[-14  10  15  10 -14   9 -12   7]  B
[ -1  14 -31  18   8   6 -37  21]  Y
[-17  11  11  14   6  11 -17  10]  F
[-8  6 15  5 -6  6 -9  4]  D
[-13  10   7  13 -11  10 -18   9]  Z
[-12   7  13   9 -11   8 -11   5]  P
[-16  12   9  14 -14  11 -19  11]  G
[ 56  -7 -36 -36  46 -35  37 -13]  E
[  6  10 -14 -14   9  10 -12  15]  Q
[-17  11  12  14 -15  12 -18  10]  M
[ -8   5  13   7  -9   7 -10   4]  X
q: [-12   7  13   9 -11   8 -11   5] | P
order: [  7 -12   9 -14  10  15  10 -14] | B
q: [-17  11  11] | F
E? | [ 56  -7 -36 -36  46 -35  37 -13]

[-12  -6  -6  -1  47 -10 -26] = L
[ -4 -10  -9 -24  22 -13  -7] = R
[ 7 13 28  4 10  9  8] = N
[10  8  7 10 28  4 13] = S
q: [13 28  4 10  9  8] | N
order: [ 4  7  8 10 10 13 28] | S
L? | [-12  -6  -6  -1  47 -10 -26]

[11  3 13 -2]  bef
[11  0 13  2]  fepul
[ -5  44  -2 -15]  zoved
[ -5  44 -16  -2]  pavor
[10  1  3  9]  Tega
[ 8  7 10 -3]  Funi
[10  1 10  2]  siman
[10  5 13 -5]  Fofo
[-42  15 -33  19]  mar
[10 -6  2 -5]  nir
where: [9] | Tega, 4
where: [-33] | mar, 3
order: [-15  -5  44  -2] | zoved
q: [11  0 13] | fepul
pavor? | [ -5  44 -16  -2]

[  3   3  -5 -39   3   3   4   3 -50] : W
[ 7  9 -5 20 11  7  8  8  8] : T
[11  8  8 10 20  7 -5  7  8] : U
order: [ 8  7  9 -5 20 11  7  8  8] | T
q: [-5 20 11] | T
q: [20 11  7] | T

[ 11  10 -14   4 -15   6] : C
[-27  -3  46  19  13  29] : J
[ 11  10 -14   4   3  27] : V
C? | [ 11  10 -14   4 -15   6]
where: [3] | V, 5
where: [46] | J, 3

[-9 -1 -8 17 -8 33  2 -1]  babin
[ 42   6  -3   1  14  25   1 -10]  Gedog
[ -3  14   5  25   1  42   1 -10]  vum
[ 24  28  16  30  12  46   6 -36]  pib
order: [33 -1 -9 -1 17 -8  2 -8] | babin
q: [ 1 14] | Gedog
q: [-9 -1 -8 17 -8 33  2 -1] | babin
Gedog? | [ 42   6  -3   1  14  25   1 -10]
where: [46] | pib, 6
order: [  1   1  -3 -10   5  25  14  42] | vum

[-20  -5   1   6 -24  -4  39 -29 -34 -10   7 -12 -44  31   4   5   6 -11
  19   5  38  17 -14  -9  -5  -9  -3  12   1  22 -33  21  10 -28  32 -25
   5 -22  -7  -4   1 -14   8  -9   4  15   1  12  22  -3  30  11  23 -21
 -24  14   3   6]  A
[  3   6 -33 -34  14 -24 -20   4 -44  -4   4  -6 -25 -14   5  23  11  38
  32  -5  21  12   6  22  -9 -22   1   5 -11  -3  39 -29 -10   7   8  10
   1 -28  -4  22 -12 -21  17  19  -3 -24  12  31   5 -14  15  30  -7  -5
   7   1  -9   1]  K
[-20  -5   1   6 -24  -4  39 -29 -34 -10   7 -12 -44  31   4   5   6 -11
  19   5  38  17 -14  -9  -5  -9  -3  12   1  22 -33  21  10 -28  32 -25
   5 -22  -7  -4   0 -14   8  -6   4  15   1  12  22  -3  30  11  23 -21
 -24  14   3   6]  H
order: [-44 -34 -33 -29 -28 -25 -24 -24 -22 -21 -20 -14 -14 -12 -11 -10  -9  -9
  -9  -7  -5  -5  -4  -4  -3  -3   1   1   1   1   3   4   4   5   5   5
   6   6   6   7   8  10  11  12  12  14  15  17  19  21  22  22  23  30
  31  32  38  39] | A
q: [-20  -5   1   6 -24  -4  39 -29 -34 -10   7 -12 -44  31   4   5   6 -11
  19   5  38  17 -14  -9  -5  -9  -3  12   1  22 -33  21  10 -28  32 -25
   5 -22  -7  -4   0 -14   8  -6   4  15   1  12  22  -3  30  11  23 -21
 -24  14   3   6] | H

[ -4 -47  27  22  11 -15] = Zuku
[ -4  27  22 -15  12 -48] = rif
[27  8  0 14  3  4] = mevav
[ 27  -4  11  22 -15 -48] = ref
[  1  32 -25  42 -11  37] = mifun
[ -8 -27  22 -15   9 -17] = tarom
[  3   2   8  14   0 -53] = Mugak
[ 42 -13  17 -28  -9  -6] = Zis
where: [1] | mifun, 1
tarom? | [ -8 -27  22 -15   9 -17]
q: [ 11 -15] | Zuku
q: [27  8  0 14  3] | mevav
order: [ 12 -48  -4  27  22 -15] | rif
order: [ 11  22 -15 -48  27  -4] | ref
where: [-6] | Zis, 6

[-4  8 -6  5  6 -4  8  9 -4 -2  6  8  9  6 -3 -3 -6  7 -3 -5 -5 -4 -1 -8
 -5] = bilub
[ 13 -17  18 -15 -15  13 -16 -13  14  15 -17 -17 -20 -14  14  15  14 -14
  14  14  13  13  15  14  15] = Nas
[ 15 -15 -15  13 -18 -13  14  15 -17 -17 -20 -14 -30 -21  20  19  20 -19
  18  20  18  19  22  19  19] = biki
[ -9  11  -9  11  10  -8  14  13 -33 -10  12  12  14  12 -10 -10 -10  11
  -9  -9  -9  -9 -10 -10 -11] = sufim
[ -9  -9  -9 -10 -11 -10  12  12  14  -9  -9  -8  14  13 -10 -10  11  10
 -10  12  -9 -10  11  11 -10] = nise
[ 27 -32  30 -33 -37  28 -34 -30  29  32 -33 -37 -44 -33  27  28  30 -36
  28  27  25  26  31  32  27] = pupiz
[-17  21 -17  20  22 -21  24  18 -18 -16  17  23  27  19 -16 -17 -18  23
 -16 -17 -16 -18 -17 -17 -17] = fezov
order: [-11 -10 -10  -9  -9  -9  -9  11 -10 -10 -10  12  14  12  12 -10 -33  13
  14  -8  10  11  -9  11  -9] | sufim
q: [ 27 -32  30 -33 -37  28 -34 -30  29  32 -33 -37 -44 -33  27  28  30 -36
  28  27  25  26  31  32  27] | pupiz
order: [-10 -10 -11  -9  11  -9  11  10  -8  14  13 -33 -10  12  12  14  12 -10
 -10 -10  11  -9  -9  -9  -9] | sufim
where: [-34] | pupiz, 7
where: [24] | fezov, 7
q: [ 18 -15 -15  13 -16 -13  14  15 -17 -17 -20 -14] | Nas

[ 35   4  21  -9 -21  -2  -5  -8  -4  22]  Rima
[ 12 -17  19   5  17   4  -7  -1   7  24]  tefud
[ 19  -4  24   0  -8   8  10   9  -6 -16]  tage
[ -3  -6  -7 -12 -55  -9 -14 -21   3  36]  rulu
[ -4  27  -2 -21  -8  -9  21  -5  -6  10]  Bolem
[ -5  -9  -9  -2  10  21  -4  27 -21  -6]  Fak
[ 12 -17  19   5  17   4  18   1  -4  -6]  Sali
[-11 -22  11   6 -46 -33 -15 -32  15   6]  votin
[ 35   4  21  -9 -21  -2  -5  -8  -4  -4]  Vafu
[ -6  -7   5 -34 -56  14 -32 -18  14  28]  Gika
q: [-4 24  0 -8  8 10  9] | tage
order: [ 10  -6  -5  21  -9  -8 -21  -2  27  -4] | Bolem
where: [-56] | Gika, 5
q: [ 35   4  21  -9 -21  -2  -5  -8  -4  22] | Rima
q: [-32  15   6] | votin
rulu? | [ -3  -6  -7 -12 -55  -9 -14 -21   3  36]
Rima? | [ 35   4  21  -9 -21  -2  -5  -8  -4  22]

[-12 -12 -13  12   4  -8 -19   2  -8  30  24 -11   3  -2  -1   5   8   8
  13  -3  11   6   5  -9  19 -11  11 -22  -7 -13   0  14 -27  20 -13  -3
  13  -8] = vinaf
[-23  -6 -13  17   3 -16 -17  -2  -2  43  19   9  16   2  12  12  30 -21
 -12  -8   6   4  12 -11  50  -5  11 -23 -10  -7 -33  15 -29  -9   5   7
   8   6] = moz
[  6   8   5   2 -13 -33 -23  19  11  -7   5 -12 -21  -9  -6  15   3  30
 -17 -16  17  12  43   4  12 -29  -2   9 -10  -2 -23  -5  16  12  -8   7
 -11  50] = Vone
[ -7  -6 -12   5 -11  -9   4 -12  -3  21  18  -6  17  16   1  17  10  14
  10 -12   7   3  -2  -4  21 -38  -5 -39  -7 -16   0  -5 -23   0 -10 -16
  14 -10] = Vilal
Vone? | [  6   8   5   2 -13 -33 -23  19  11  -7   5 -12 -21  -9  -6  15   3  30
 -17 -16  17  12  43   4  12 -29  -2   9 -10  -2 -23  -5  16  12  -8   7
 -11  50]
q: [ -7   5 -12 -21  -9  -6] | Vone
vinaf? | [-12 -12 -13  12   4  -8 -19   2  -8  30  24 -11   3  -2  -1   5   8   8
  13  -3  11   6   5  -9  19 -11  11 -22  -7 -13   0  14 -27  20 -13  -3
  13  -8]
order: [  5   7   8   6 -23  -6 -13  17   3 -16 -17  -2  -2  43  19   9  16   2
  12  12  30 -21 -12  -8   6   4  12 -11  50  -5  11 -23 -10  -7 -33  15
 -29  -9] | moz
order: [-33  -2   3  12   6  17  15  19  30  43 -23   8 -10 -21 -17  -6   2  -5
 -29  50  16  12   6   7 -12  12  -7   4 -23  -8  -2 -13 -11  11 -16  -9
   5   9] | moz

[ 23  39 -44 -33   6 -44 -44   6 -27 -44  23  17  34 -33  17 -44  39  45
 -44 -44 -44  12   6 -16 -33  45] : lak
[ 17  29 -32 -24   5 -32 -32   5 -20 -32  17  13  25 -24  13 -32  29  33
 -31 -32 -32   9   5 -12 -24  33] : Zorap
[-44 -33  18  23 -44  45  23 -44  39  45 -44  17   6 -44 -44  39 -16 -27
   6 -33 -33 -44   6  12 -44  34] : ruf
[-44  34  39 -27  23  23  45  45 -44  17 -16 -33  39 -44  12 -44 -44  18
   5 -44 -33 -44 -33   6   6 -44] : tuda
order: [ 45  23  39 -44 -33   6 -44 -44   6 -27 -44  23  17  34 -33  17 -44  39
  45 -44 -44 -44  12   6 -16 -33] | lak
Zorap? | [ 17  29 -32 -24   5 -32 -32   5 -20 -32  17  13  25 -24  13 -32  29  33
 -31 -32 -32   9   5 -12 -24  33]
order: [-44 -44 -44 -44 -44 -44 -44 -44 -33 -33 -33 -27 -16   6   6   6  12  17
  18  23  23  34  39  39  45  45] | ruf
q: [ 23  39 -44 -33   6 -44 -44   6 -27 -44  23  17  34 -33  17 -44  39  45
 -44 -44 -44  12   6 -16 -33  45] | lak
order: [  6 -33 -44 -27 -44 -33   6  34  39 -44  39 -44  23 -44  23   6 -44  17
 -44  17  45 -44 -16  45 -33  12] | lak

